Each path below is one point turned by a fixed rotation once a step. After each direction that follows a path, write how fast that rotation turns it, in degrees per step (0 if it stays still).
Each turn is a multiple of 5 degrees from 10 to 175, or 0.
Each row of a path follows its step; steps can be skipped.
Rotation 1:
step 0: [  6   9  -8  15 -13  22  12   9  -5  -8   1  -8 -14 -13  -1  13  19   8
  12  10  15 -14  -3  -2 -12]
step 1: [ -8  -5  -8  14 -12   0   1 -10   5 -20  -1 -25 -16  -3  10  28   7  -8
 -12   6 -13  -1  -8   4  -4]
step 2: [  8  30  11  10 -10  -7   6  -6  -2  -7 -12  -2 -11   1  25   7   9  -5
 -13   5  -1  18  -9 -13   9]
step 3: [ 19  20  -6   2 -17  -1   6  -1 -17  20  15 -13  -1  -7  12   4  15   5
   6   1 -10  -8  -8   7  18]
step 4: [ 10  -2 -15   5  -2  -3  31 -10 -10  -5   4  -2  -3 -26  -2   8  20  -8
 -12   2   4 -16   5  -5   3]
step 5: [ 14  13  -3   9  -1  14   8  -4  18   3   9  -1  -9  -8   0  29   6 -11
 -17   9  12   2 -13   2 -16]
step 6: [ 22  -8   6  -4 -20  -4   4  -2  -1   8   0 -23  -8   1  17  12  -3 -10
 -20  11  -7  22   1  -1  -1]
step 7: [ 21  14  17   8   2  -8  12  -6 -17  21  -7  -2   2   8  18  12   8 -14
  -4  -4   0 -10  15 -12   6]
step 8: [  4   6   8   7 -17  10  11 -14  -5  21  25   1 -11 -17 -17   4   9 -12
  -4  -7   1  -8  12   4  10]
step 9: [  6 -14   4  12  -8  15  22   2   6  11  -2   5   1 -20 -12  15  -2  -9
 -14  13 -15   3  -3 -19 -11]
[-4  9  6  5 10 -5  3 -5 -1 -6  1  6  0  4 -1  1 -1 -5 -8 -4  9 -2  1  2
  1]
130
[-7 -2  4 -5 -5 -1  7  0 -5  4  5  4 -3  4  3 12  6  0  0 10  3  1 -3 -2
  4]
0
[ 5  7  1  4  6  6 -2  5  4  6 -7  7  4  3  4  6  2  2  7  2  0 -6 -3 -7
 -6]
155
Rotation 2:
step 0: [ -5  10  10   5  -8   6   4  16  -8  14 -12  13  -4 -19  -2 -13 -11  14
   6  -2 -21   8   4 -15 -22]
step 1: [ -9   0 -23   3   2  20  16 -20   4 -14  -1  12  -6 -18  -2  -9   2  -9
  -3 -11   5  -9  -1 -21   0]
step 2: [  2   3  -8   7  -4 -25   1   0  -7 -12 -14 -14  -9  14  -8  -5  -2 -15
  -5 -21 -11  16  -9 -18  -1]
step 3: [-20   4   1   6 -27  14   4  11 -23  -8  -9  -4  -5  -4   5   4 -27   6
   7   3  -5  12   7   1  -3]
step 4: [  5   2  12   1   3  19   5  -4   0  -8 -12  -1  -4 -14   1 -10   7   5
  -7   8  -1  -5   7 -44   2]
step 5: [ -9  -5 -18  -5   1 -12   0 -12  16  -1 -20  14  -7   0  14 -12 -10  -3
   4 -25 -13  13  -2 -11  -6]
step 6: [-10  10  -6  20  -6  -1  17  17 -20  -3   2   0  -2 -11 -25  -5  -8  -3
   5 -20   0  13  -1  -6 -14]
step 7: [ -3  11  -5   1 -15  18   5 -13 -12 -25  -4 -10 -14   0   7  -1  -5 -20
  -7  13 -13  -9   4 -20   3]
step 8: [ -9 -16   2  -1  -6  -9  -5   5   3  -3 -31  -5   3   7   4  -5  -7  15
  -8  -6   2  18  -2 -28  13]
step 9: [ -2  12   4   3 -11   6  12   3  -2  14   0   9 -11 -22  10  -6 -18  11
  13 -15 -10  11   5 -13 -23]
[ 6  0 -4  9  5  1 -6 -6 -3 -4  1  0  2 -8  4 -6  0 -5  1  8  4 -7  4 -5
  5]
120
[  4   0 -11  -3  -1  -2  -1  -4  -3  -2   2   0  -1  -3 -15   0   2  -4
  -3  -6  -6  -1   7   6  -1]
80
[ -5  -2  -4   9  -9  -7   2   4   0   3   2   1   2 -10  -3   3   0   9
   7   5  -3   1  -2   3   1]
125
[  7  -4  11   2   6  -4   2  -1   0   0   2 -11  -2  -6  -7   5   4   0
   1  -2  -1   2  -3  -7  -6]
160
[ -2  -4   7   4   0   1  -5  -2  -7   5   2   9 -10   0   0   5   6  -3
   3  -6  -3   0   1   0  10]
0
[ -1   4  -2   8   3  -3  12   2  -2  -6   3  -3  -3   5   1  -1   4 -10
   7   0   2   5  -2   6   2]
85
[ -1  -2  -6  -2   1 -11  -1  -3   7   9   1  -7   3   2   4   2  -4  -3
   2  -7   3   3   2  -6   9]
115
[ 6 -1 -2 -3 -3  5 -1 -5 -8  0 -2 -8 -1 10 -2 -2  0 10 10  5 -1  4  2 -1
  5]
80
